50 stands for zero in the data rows.
Here is a table of points, one per row:
{57, 59, 29, 58, 49, 25, 51, 29, 47, 36, 24, 58, 65, 45, 28, 11, 67, 48, 35, 49, 77, 51, 69, 45,
 22, 48, 42, 32, 34, 54, 64, 80}
{15, 18, 54, 37, 37, 36, 58, 48, 94, 15, 38, 37, 82, 50, 53, 95, 80, 75, 67, 70, 83, 11, 34, 60,
 37, 66, 59, 48, 44, 49, 58, 39}
{99, 81, 19, 67, 57, 67, 06, 49, 12, 99, 57, 39, 05, 71, 53, 14, 00, 26, 28, 36, 31, 82, 54, 61,
 59, 42, 51, 31, 52, 62, 22, 53}
{22, 16, 49, 30, 34, 64, 60, 46, 61, 43, 48, 41, 55, 38, 57, 70, 79, 83, 64, 58, 53, 55, 30, 49,
 65, 57, 41, 67, 36, 43, 58, 50}
{47, 57, 40, 46, 45, 49, 65, 21, 51, 20, 32, 76, 78, 65, 20, 41, 87, 67, 51, 55, 67, 66, 59, 44,
 42, 43, 36, 47, 44, 44, 64, 73}
{83, 73, 30, 54, 53, 46, 23, 25, 11, 66, 41, 61, 53, 77, 25, 39, 13, 36, 33, 64, 44, 83, 64, 47,
 63, 51, 25, 32, 41, 62, 30, 49}
{46, 73, 81, 76, 89, 42, 39, 65, 66, 36, 64, 31, 31, 17, 48, 36, 54, 43, 46, 44, 75, 29, 70, 46,
 24, 41, 70, 27, 47, 20, 51, 64}
{55, 67, 49, 28, 54, 73, 38, 54, 54, 48, 27, 68, 39, 37, 15, 51, 56, 53, 53, 57, 32, 89, 43, 12,
 51, 71, 31, 64, 53, 24, 55, 46}
{70, 56, 41, 38, 45, 69, 47, 38, 29, 49, 33, 46, 40, 49, 36, 32, 39, 50, 43, 48, 30, 78, 49, 47,
 49, 62, 36, 52, 65, 55, 24, 55}
{46, 36, 43, 52, 54, 57, 44, 58, 68, 62, 59, 36, 62, 52, 80, 61, 57, 54, 55, 47, 42, 34, 46, 71,
 49, 47, 62, 53, 59, 68, 38, 53}
{56, 45, 63, 74, 53, 45, 38, 56, 47, 63, 93, 50, 72, 48, 86, 59, 30, 33, 62, 35, 49, 21, 72, 57,
 61, 40, 95, 52, 80, 69, 74, 21}
{65, 22, 30, 30, 26, 46, 50, 40, 37, 69, 33, 32, 45, 57, 50, 45, 41, 67, 31, 70, 57, 57, 23, 68,
 48, 70, 18, 33, 29, 65, 19, 32}
{62, 67, 68, 40, 76, 47, 21, 64, 42, 46, 56, 50, 36, 20, 38, 46, 68, 67, 53, 59, 48, 48, 47, 47,
 64, 50, 32, 46, 59, 33, 54, 85}
{62, 69, 47, 66, 59, 23, 47, 23, 16, 34, 57, 60, 72, 46, 40, 18, 51, 47, 34, 26, 62, 54, 97, 43,
 48, 15, 65, 38, 52, 81, 49, 76}
{54, 50, 51, 50, 47, 63, 32, 44, 57, 61, 63, 56, 42, 55, 55, 66, 41, 49, 58, 47, 35, 67, 66, 39,
 66, 34, 40, 48, 70, 47, 49, 45}
{62, 54, 59, 64, 60, 57, 28, 69, 48, 65, 92, 41, 63, 54, 86, 55, 12, 36, 59, 31, 40, 32, 89, 54,
 47, 41, 96, 42, 73, 72, 57, 10}
{05, 26, 77, 63, 43, 59, 58, 86, 74, 38, 53, 29, 67, 31, 83, 62, 72, 60, 84, 47, 62, 14, 44, 71,
 60, 48, 99, 76, 52, 53, 72, 52}
{49, 40, 32, 43, 31, 74, 59, 59, 55, 82, 59, 37, 49, 57, 78, 77, 24, 42, 71, 45, 37, 82, 27, 42,
 76, 53, 49, 80, 63, 53, 43, 08}
{80, 44, 40, 44, 63, 26, 31, 27, 26, 66, 55, 58, 58, 55, 28, 25, 29, 61, 32, 59, 35, 62, 67, 57,
 50, 44, 34, 18, 44, 74, 26, 49}
{48, 70, 30, 49, 67, 03, 38, 08, 42, 07, 44, 55, 90, 73, 23, 53, 45, 54, 31, 73, 71, 37, 78, 44,
 18, 61, 66, 22, 48, 64, 48, 48}
{65, 17, 13, 28, 09, 55, 58, 41, 35, 65, 22, 32, 48, 75, 53, 46, 33, 62, 38, 51, 39, 70, 34, 76,
 45, 59, 12, 46, 22, 63, 06, 14}
{40, 51, 68, 69, 61, 48, 67, 71, 55, 37, 71, 35, 55, 66, 64, 73, 43, 54, 50, 51, 60, 25, 54, 70,
 44, 50, 85, 20, 58, 64, 49, 41}
{44, 73, 72, 37, 60, 59, 61, 53, 45, 59, 38, 64, 05, 49, 30, 38, 50, 39, 35, 49, 34, 61, 40, 32,
 68, 47, 22, 49, 61, 41, 62, 77}
{55, 39, 18, 41, 53, 32, 75, 52, 62, 33, 39, 48, 46, 67, 35, 68, 65, 50, 36, 50, 38, 48, 66, 54,
 36, 63, 52, 39, 59, 56, 13, 40}
{46, 50, 62, 72, 40, 27, 73, 37, 38, 01, 41, 90, 86, 79, 12, 62, 45, 56, 05, 90, 56, 48, 35, 75,
 45, 99, 00, 38, 09, 42, 53, 67}
{72, 83, 41, 48, 45, 66, 43, 60, 57, 52, 38, 67, 29, 42, 37, 25, 43, 29, 49, 36, 54, 68, 53, 21,
 41, 62, 41, 62, 57, 20, 75, 66}
{35, 73, 81, 99, 75, 79, 53, 92, 51, 32, 60, 42, 53, 47, 67, 65, 49, 24, 64, 18, 56, 32, 78, 79,
 63, 44, 97, 55, 57, 51, 86, 77}
{40, 37, 44, 30, 43, 01, 60, 24, 45, 34, 36, 82, 66, 44, 34, 38, 72, 60, 31, 72, 91, 51, 25, 47,
 35, 70, 30, 51, 35, 46, 63, 65}
{45, 74, 49, 77, 46, 92, 36, 72, 59, 68, 48, 38, 40, 29, 71, 43, 43, 06, 73, 06, 32, 68, 57, 33,
 73, 32, 75, 79, 69, 33, 78, 49}
{40, 48, 52, 58, 47, 64, 59, 67, 53, 56, 62, 52, 51, 41, 60, 59, 56, 55, 70, 35, 44, 41, 47, 46,
 56, 32, 65, 61, 50, 46, 57, 46}
{97, 60, 32, 62, 46, 69, 30, 48, 15, 83, 62, 33, 28, 64, 44, 44, 12, 41, 26, 39, 16, 72, 64, 43,
 58, 32, 35, 29, 58, 56, 15, 39}
{55, 52, 25, 44, 30, 82, 58, 46, 39, 81, 52, 38, 27, 61, 85, 63, 14, 21, 55, 34, 30, 66, 33, 55,
 59, 30, 67, 84, 58, 59, 45, 10}
{38, 52, 76, 75, 84, 19, 41, 58, 38, 34, 72, 51, 53, 30, 44, 35, 67, 69, 58, 38, 69, 26, 71, 64,
 60, 40, 83, 36, 44, 50, 42, 90}
{37, 50, 48, 60, 66, 61, 53, 46, 55, 42, 51, 51, 37, 42, 47, 47, 52, 56, 54, 23, 52, 59, 62, 38,
 45, 44, 62, 64, 51, 47, 61, 58}
{59, 56, 39, 60, 40, 69, 47, 47, 41, 65, 57, 41, 34, 62, 52, 62, 27, 48, 54, 43, 36, 60, 60, 43,
 59, 43, 44, 40, 58, 60, 18, 39}
{32, 44, 61, 39, 42, 67, 59, 65, 87, 57, 59, 44, 33, 41, 66, 70, 66, 35, 62, 51, 39, 40, 40, 45,
 56, 63, 52, 77, 76, 41, 61, 27}
{32, 65, 84, 45, 61, 52, 48, 74, 85, 35, 53, 73, 60, 44, 40, 56, 61, 38, 80, 56, 47, 37, 49, 15,
 54, 73, 41, 72, 75, 09, 92, 62}
{70, 63, 19, 32, 19, 37, 38, 31, 37, 70, 29, 62, 48, 68, 53, 11, 63, 36, 36, 45, 62, 79, 28, 42,
 56, 63, 20, 60, 48, 50, 48, 56}
{51, 30, 57, 46, 55, 65, 56, 60, 69, 49, 67, 36, 57, 55, 70, 83, 45, 59, 64, 53, 38, 23, 49, 65,
 45, 58, 78, 45, 70, 67, 47, 12}
{17, 26, 70, 50, 65, 57, 74, 76, 64, 46, 65, 66, 69, 57, 74, 72, 63, 70, 88, 49, 29, 18, 59, 53,
 55, 12, 79, 56, 46, 57, 75, 33}
{36, 17, 51, 22, 30, 34, 57, 23, 61, 37, 63, 37, 65, 52, 68, 77, 76, 60, 47, 76, 58, 31, 20, 69,
 55, 62, 44, 60, 35, 63, 48, 22}
{52, 63, 62, 51, 67, 62, 60, 60, 57, 52, 52, 47, 28, 46, 38, 48, 53, 42, 40, 53, 28, 62, 50, 40,
 42, 56, 28, 40, 54, 36, 47, 48}
{45, 57, 61, 30, 65, 50, 48, 44, 58, 36, 37, 57, 40, 33, 20, 56, 46, 65, 64, 74, 52, 72, 46, 37,
 49, 69, 38, 52, 38, 29, 57, 78}
{25, 32, 56, 11, 40, 39, 78, 29, 75, 10, 28, 67, 67, 51, 22, 85, 99, 84, 59, 81, 66, 55, 15, 26,
 52, 54, 21, 74, 31, 32, 57, 54}
{49, 34, 68, 38, 56, 55, 39, 68, 58, 70, 44, 36, 33, 32, 52, 38, 84, 66, 58, 48, 49, 38, 26, 59,
 53, 53, 37, 48, 47, 38, 39, 57}
{48, 33, 53, 49, 20, 38, 59, 61, 51, 76, 45, 40, 47, 37, 75, 36, 59, 57, 57, 49, 65, 36, 23, 72,
 42, 44, 44, 58, 09, 47, 42, 54}
{48, 45, 66, 43, 57, 60, 63, 57, 52, 61, 38, 42, 19, 38, 42, 38, 51, 40, 30, 48, 49, 40, 40, 54,
 33, 57, 38, 43, 40, 39, 42, 55}
{60, 64, 63, 56, 61, 26, 42, 40, 43, 45, 64, 57, 58, 52, 54, 35, 26, 31, 21, 51, 65, 45, 64, 36,
 41, 36, 49, 56, 49, 53, 61, 51}
{52, 58, 47, 55, 62, 27, 44, 41, 34, 53, 46, 53, 46, 47, 47, 25, 45, 39, 32, 54, 75, 20, 59, 70,
 36, 25, 52, 23, 45, 63, 50, 71}
{27, 36, 31, 57, 14, 38, 87, 48, 43, 53, 33, 61, 67, 50, 65, 44, 58, 57, 75, 57, 42, 59, 25, 39,
 44, 39, 61, 73, 48, 51, 56, 54}
These points spread out most along one direction. Take the direction at right angles to it along which they spread out most. Go by this last direction. Where along it does each point below lie, from 0 to 99? The average is 50, and the first point in the table lies past the average. One standard deviation of the points above along it is 16.
{40, 37, 44, 30, 43, 01, 60, 24, 45, 34, 36, 82, 66, 44, 34, 38, 72, 60, 31, 72, 91, 51, 25, 47,
 35, 70, 30, 51, 35, 46, 63, 65} 82
{48, 33, 53, 49, 20, 38, 59, 61, 51, 76, 45, 40, 47, 37, 75, 36, 59, 57, 57, 49, 65, 36, 23, 72,
 42, 44, 44, 58, 09, 47, 42, 54} 54
{60, 64, 63, 56, 61, 26, 42, 40, 43, 45, 64, 57, 58, 52, 54, 35, 26, 31, 21, 51, 65, 45, 64, 36,
 41, 36, 49, 56, 49, 53, 61, 51} 47
{37, 50, 48, 60, 66, 61, 53, 46, 55, 42, 51, 51, 37, 42, 47, 47, 52, 56, 54, 23, 52, 59, 62, 38,
 45, 44, 62, 64, 51, 47, 61, 58} 45
{62, 54, 59, 64, 60, 57, 28, 69, 48, 65, 92, 41, 63, 54, 86, 55, 12, 36, 59, 31, 40, 32, 89, 54,
 47, 41, 96, 42, 73, 72, 57, 10} 17
{38, 52, 76, 75, 84, 19, 41, 58, 38, 34, 72, 51, 53, 30, 44, 35, 67, 69, 58, 38, 69, 26, 71, 64,
 60, 40, 83, 36, 44, 50, 42, 90} 49
{51, 30, 57, 46, 55, 65, 56, 60, 69, 49, 67, 36, 57, 55, 70, 83, 45, 59, 64, 53, 38, 23, 49, 65,
 45, 58, 78, 45, 70, 67, 47, 12} 39
{70, 63, 19, 32, 19, 37, 38, 31, 37, 70, 29, 62, 48, 68, 53, 11, 63, 36, 36, 45, 62, 79, 28, 42,
 56, 63, 20, 60, 48, 50, 48, 56} 59
{97, 60, 32, 62, 46, 69, 30, 48, 15, 83, 62, 33, 28, 64, 44, 44, 12, 41, 26, 39, 16, 72, 64, 43,
 58, 32, 35, 29, 58, 56, 15, 39} 29
{52, 58, 47, 55, 62, 27, 44, 41, 34, 53, 46, 53, 46, 47, 47, 25, 45, 39, 32, 54, 75, 20, 59, 70,
 36, 25, 52, 23, 45, 63, 50, 71} 52
{36, 17, 51, 22, 30, 34, 57, 23, 61, 37, 63, 37, 65, 52, 68, 77, 76, 60, 47, 76, 58, 31, 20, 69,
 55, 62, 44, 60, 35, 63, 48, 22} 66
{72, 83, 41, 48, 45, 66, 43, 60, 57, 52, 38, 67, 29, 42, 37, 25, 43, 29, 49, 36, 54, 68, 53, 21,
 41, 62, 41, 62, 57, 20, 75, 66} 47
{46, 36, 43, 52, 54, 57, 44, 58, 68, 62, 59, 36, 62, 52, 80, 61, 57, 54, 55, 47, 42, 34, 46, 71,
 49, 47, 62, 53, 59, 68, 38, 53} 42
